In the rows, 128 means zero.
Each named move below is a turn or a mirror, shown by a few rows before and after it. Which moves, in which order, take the first row of each later pair to the second? The first pair is answered.
move j_734:
[184 128 123 133 109 146 126 173 116 144 171 130 144 104 168 148 108 130
 181] |-> [188 135 103 131 115 145 109 189 110 129 179 144 148 101 155 144 110 118
 187]
[ 93 167 127 117 165 118  93 143 142  62 128 145 133 102 113 128 116  93
 149] |-> [135 150 207 124 180 125 148 116 157 134 141 111 120 107 150 135  95 114
 135]
[115 117 116 145  60 126 132 152 119 120  95 159 124 164  76 120 146 138
 125] |-> [145  94 157 151  80 126 164 132 128 160 104 128 122 179 114 128 134 160
 110]
[ 99 113 105 141 106  91 117 125 156 120 128 156 142 137  70 111 130 122
  80] |-> [116  91 148 145 117  97 159 108 161 164 132 135 128 134  99 120 125 128
  73]
move j_465:
[140 138 126 120 130 133  88 124 151 147 102 130 128 128 113 152 120 117
 122] |-> [135 136  92 131 120 119  96 141 122 107 117 140 129 123  96 151 131 122
 135]
[158 152 139 150 129 126 149 114 136 166 123  83  96 116 138 117 125 146
 134] |-> [ 89 104 145 109 136 128 123 129 165 111 138 141 130 144  99 143 148 112
  81]
[146 100  95  86 125 144  90 158 150 114 167 151 126  90 152 150 146 146
 122] |-> [170 115 101 107 128 145 106 160 142 136 152 142 112  95 167 147 124 162
 143]
[100 145  85 125 119 128  88 157 125  73 163 157 135  96 120 129 130 118
 159] |-> [174 149 115 154 125 150 101 135 162 165 103 111  98 109 162 121  84 136
 168]
move j_860:
[143 152  98 174 136 134 133 120 102 144 102 118  51 162  94 131 146 136
 178] |-> [137 160  99 164 130 141 128 123 104 140 106 111  49 153  92 125 138 133
 178]
[148 111  87 120  99 106 151 115  85  92 133 131 146 141 117 120 180 139
 149] |-> [149 135  71 106 109 113 114 129  96  87 131 129 150 123 120 114 167 127
 150]
[117 129 138 123 130 135 100 133 150 120  83 113 117 142  96 134 126 112
 134] |-> [114 139 143 120 137 122  97 116 148 124  83 111 117 130  98 133 122 100
 133]
move j_653:
[112  97 200 116 145 144 164 102 164 165 121 136 151 119 123 178 135 106
  87] |-> [107  88 138 107 103 146 123 134 161 119 113 171 173 141  83 176 170 109
  90]
[146  89 133 136  93 148 143 139 154 123 101 151 118 193 119 139 134 153
 133] |-> [148 119 116 122 119 176  95 138 188 138  90 136 129 135 162 141  97 131
 154]
[115 146 157 116 165 114 106 124 172 157 117 118 132 120 151 135  88  90
 119] |-> [117 115 154 130 119  83 170 130 135 130 128 139 125 188  84 137 148 118
  95]
[156 109 147 136 115 153 132 121 176 151  92 137 123 151 130 119 109 140
 108] |-> [158 110 138 135 107 155 118 144 174 136  92 145 128 158 124 119 122 130
  99]
Then:
Between the rows of a pair lie 2 to 3 moves.
[123 124 145 166 106  47 221 115  25  74 183 120 104 141  89 110 183 178
 148] |-> [168 204  89 175  90 104 111 121 116 121  15  80  64 162  82  90 129 147
 179]	j_465, j_734, j_465
[179 115 126 130 109 159 101 131 159 152  99 128 128 135 139 127 113 143
 128] |-> [136 106 123 107 125 152  91 133 157 113 118 157 150 142 118 146 133 128
 108]	j_465, j_465, j_465
[144  68 166 118 120 185 135 107 142 193  96 108  88 137 129 107  90 152
 135] |-> [162  96 139 128 107 185 128 102 122 189  82 104  86 127 141 104  89 165
 167]	j_734, j_465, j_734
[166 146 111 116 130 171  67 117 201 143  89 147 126 121 195 121  87 125
 140] |-> [183 143  55 136  76 143 108 148 135 113  93 161 124 168 134 101 139 180
 163]	j_653, j_653, j_465
[118 189 109 130 166  98 100 132  82  98 156 116 121  67 112 114 121 107
 149] |-> [125 185 124 118 162 141  70 121 152 137  99 117 105  83 128 127 102  78
 126]	j_465, j_734
[155 104 145 139 132 128 157 114 146 181 104 113 148 142 150 126 132 155
 128] |-> [109  93 149 116 122 134 140 123 151 152 110 143 167 153 129 143 148 125
 104]	j_465, j_465, j_465
[104  82 123 143 106 103 131 140  98 110 177 166 149 117 131 136 147 126
 107] |-> [153 126 122 157 108 138  93 132 161 167  87 122 113 133 151 128  96 122
 138]	j_465, j_734, j_465
[121 172 103 107  81  63 133 164 127  64  98 130 121 121  72 110 124 143
 145] |-> [140 144 158 115  90  48 199 148  95 110 135 119 128 116 118 107 111 166
 132]	j_734, j_465, j_465
[124  73 135  96 175 128 126 120 153  95 179 162 168 128 170 157 134 111
  95] |-> [203  83 157 114 156 150 132 101 172 160 123 124 145 152 191 136 109 148
 109]	j_465, j_653, j_465
[136 145 116 133 156 113 119 142  96 139 170 111 133  62 178 127 109 136
 179] |-> [112  94 101 100 122 156  70 169 148 108 146 171 177 133 128 148 120 107
 117]	j_465, j_653, j_653
[173 115 118 140 101 105 191 140  78 149 142 115 121 143 118 111 137 172
 153] |-> [174 147 139 132 133 122 155 120 102 175 149  93 110  88 164 114  91 146
 169]	j_653, j_653
